In the rows, 128 means zero.
Where one turn sends some rows of the set: a few examples, then the rows asked:
q797: [147 138 105 139 116 157 139 108  95 105 105 132]
q963: [ 87 146 126 145 135 167 110 136 143 134 168 124]
q523: [ 76 131 114 139 139 154 124 102 121 135 125 146]
q688: [123 137 132 121 112 167 123  96 100 104 170 104]
q504: [161 162 115 110 120 156 132 130  95 110 137 133]
q24: [110 147 113 141 126 168 115 120 133 110 195 125]
q22: [160 158  95 137 134 152 109 115 105 132 129 148]
q871: [139 105 117 133 127 164 136 101 132 130 180 125]
q376: [117 151 117 141 137 169 119 126 148 124 192 126]
q410: [ 80 123 125 132 138 161 106 118 138 134 122 126]
q412: [148 146  79 141 129 159 118 127  98 105 129 152]
q582: [119 167 134 125 145 180 152 127 111  98 148 110]
q58: [150 113 103 140 109 160 126 116 112 104 110 121]
q379: [ 87 153 118 125 132 167 125 108 137 132 104 137]
q428: [149 138  89 136 125 166  98 142 114  99 126 129]
q141: [ 80 137 113 149 129 164 116 131 134 123 173 133]
q950: [162 133 103 114 107 153 126 124  95 107 150 138]
q794: [ 87 160 129 143 137 159 114 121 130 145 168 131]
q322: [142  98 116 112 132 167 157 128 123 110 148 128]
q581: [140 146 141  99 133 160 149 107  96 124 140 118]
q572: [ 94 128 109 129 133 168 123 115 154 137 110 141]
q839: [ 90 113 103 128 114 161 115 100 140 131 121 140]
q95: [ 84 134 128 132 142 155 111 104 131 147 123 135]
q965: [162 147 103 131 130 159  90 130 121 126 124 128]
q70: [106 165 116 140 129 167 125 117 123 110 190 128]
q348: [136 113 121 107 120 156 155 101  92 114 155 131]
q159: [135 135 118 136 157 176 164 130 144 125 160 133]
q990: [113 170 120 140 142 170 128 124 137 122 185 130]
q212: [ 80 151 115 148 130 158 121 117 121 132 173 141]
q252: [159 147 114 140 131 158 141 111 113 127 101 131]
q390: [162 123 113 139 124 162 128 120 129 126 106 123]
q776: [ 83 138 111 123 113 160 116  95 121 123 113 137]
q116: [168 150 112 114 133 161 137 147 120 117 133 134]
q352: [144 129 138 104 145 173 155 136 125 120 135 114]
q596: [ 73 119 112 138 138 161 118 117 127 122 123 136]
q431: [169 120 101 118 120 157 131 141 121 114 147 141]

q431 turns into q116
q797 turns into q58
Now find these:
q348 turns into q322
q582 turns into q688
q794 turns into q212
q70 turns into q24
q523 turns into q596
q965 turns into q22
q776 turns into q839

Where one turn sends some rows of the set: a few examples, then the rows asked:
q603: [ 94 182 134  89 109 104  82 136 147 124 119 130 128 150 151 103 102 136
 121 104 141 147 169 127 132 125 189]
q723: [145 200 147 107 122 126 152 105 132 160  75 127 121 134 108 134 105 124
 159 124 140 115 148 111 115  90 146]
q15: [121 184 139 102 139 135 157 121 125 140  96  99 129 150 132 106 133 131
 181 144 122 145 169 113 118  98 143]
q527: [133 194 133  82 108  96 116 122 139 117 110 122 113 149 152 127  69 114
 115  85 131 120 159 118 147 101 189]
q196: [146 162 120 115 120 142 150 155 121 140 132 107 125 155 154 131  95 155
 120 141 125 112 186 137 100 111 167]
q883: [115 159 108  91  96 153 155 166 131 128 109 110 121 134 185 138  93 120
 137 123 122 121 160 122 144 112 184]
q878: [130 165 136  95 128  99 108 114 151 120 119 139 108 154 133 115  89 138
 119 105 141 105 151 140 144 136 197]
q215: [111 180 108 110 136 142 158  97 131 136  91 139 102 122 139 112  63 124
 131 132 124 123 134 103 137  92 140]
q779: [123 128 116  88 121 111 116 108 116 134  96 108 151 126 161 121 104 149
 168 127 100 103 126 115 107 123 165]
q79: [ 86 170 136 144 126 107 122 139 124 143 102 119 133 163 125  93 143 114
 147 137 137 139 147 100 129 102 140]
q214: [145 159 106 137 129 133 134 169 134 153  90 126 144 145 146 122  89 138
 130 142 146 107 139 127 149 123 195]
q59: [139 190 123  95 107 102  94 113 129 142 105 123 122 159 147 101  99 140
 164  89 137 120 162 134 139  97 198]
q218: [159 172 123 112 103 113 124 143 108 164 101 125 138 138 135  88 100 141
 118 130 153 104 156 129  86 131 169]
q429: [116 180 127  76 138  93 119 140 160 126 130 120 128 153 157 122  86 131
 100 115 117 134 162 135 142 135 170]
q430: [120 146 121  98 121 129 114 116  96 108  93 120 149 126 126 147  83 139
 164 126 130 104 159 101 123 112 199]
q903: [115 147 103  87 117  81 134 137 115 139 108 125 138 137 145 145  99 120
 145 132  93  77 138 101 129 136 163]
q980: [123 180 138 103 148 144 157 137 118 137 111 101 121 145 135 105 131 134
 165 143 124 139 180 118 116  84 148]
q560: [137 176 107 107 105  90 110 143 108 141  89 107 169 145 140 150  87 124
 131 119 106 117 135  84 116 106 157]
q948: [ 80 157 126  81 129 152 152 142 126 130 119 119 126 125 143 117 139  98
 140 116 129 139 153 120 139 116 143]
q955: [111 169 147 112 121 100 112 164 117 125  99 114 152 124 124 153  87 122
 125 126 118 104 175  83 114 108 185]
q678: [105 157 116  98  82 118 129 134 101 134 120 123 111 136 187  95  86 128
 116 127 135 111 163 117  92  99 158]
q609: [122 174 117  89 137 100  98 130 150 151 124 121 136 163 153  96 115 158
 148 118 123 133 165 151 133 131 180]
q710: [159 197 149 109 131 124 147 119 131 161  79 124 117 130 111 113 109 131
 143 130 145 114 144 112 106  85 147]
q80: [120 149 126 133  77 120 116 164 126 148 114 132 112 158 160 129 124 130
 123 124 147  92 145 125 120 108 181]
q462: [106 176 145  96 114 129 150 118 139 153  96 135 125 116 108 137 110  91
 121  95 139 112 137 112 127 123 135]
q319: [128 168 111  88  79 124 130 154 118 151  78 128 134 118 166  95  98 106
 136 112 150 113 131 113 129 133 186]
q244: [ 95 172 123 142 119 113 121 154 121 152 113 129 122 166 121  99 152 115
 138 133 136 127 146 105 132 101 141]
q402: [ 84 157 127 145 154 137 138 124 135 136 113 134 133 140 103 118  99 115
 118 124 136 125 148 113 143 123 142]
q608: [ 96 139 122 108 117 120 121 126 125 121 111 121 120 124 135 117  94 149
 163 132  92  93 168  99 111 146 186]
q475: [101 167 109 141 153 149 138 138 136 141 108 140 133 141 103 124  98 123
 113 130 138 131 142 113 150 121 148]
q558: [ 80 161 137  91 131 138 155 135 131 132 117 109 134 132 133 110 138  96
 142 115 121 142 158 115 129 131 132]
q373: [153 180 117  89 142  86 126 114 141 142 115 117 123 161 159 117  78 137
 140 103 118 104 150 143 151  97 181]
q132: [114 151 142 101 121  83 114 157 136 152 103 100 153 125 159 127 107 133
 129 127  90 103 141  98  97 120 152]
q660: [116 173 139  87 112 133 141 125 139 154  87 142 121 110 119 126 117  96
 117 102 149 114 117 114 129 118 141]
q368: [117 196 116  84 124  92 100 138 137 147 115 108 143 158 178 105  92 134
 142 104 118 146 168 130 139  86 174]
q760: [130 167  96 103 134 132 146 140 109 139  96 116 143 123 174  87  52 135
 123 144 135 127 157 119 122 113 173]
q129: [118 169 126 128 105 129  96 133 118 123  92 103 152 132 130 123  83 154
 149 119 104 134 166  81  99 116 179]
q647: [ 99 172 119 116 139 129 158  90 134 143  93 141 109 126 133 130  67 118
 137 128 127 110 135 109 140  90 136]
q879: [101 185 128 116 111 101 141 105 123 151  82 126 110 150 156 105 111 117
 166 141 126 123 133  96 125  69 133]
q574: [104 183 121 111 103 107 141 113 116 147  95 129  91 146 157  87 116 117
 157 135 122 118 138  95 118  73 134]

q723 turns into q647
q609 turns into q368
Now find these:
q430 turns into q903
q214 turns into q883
q660 turns into q475

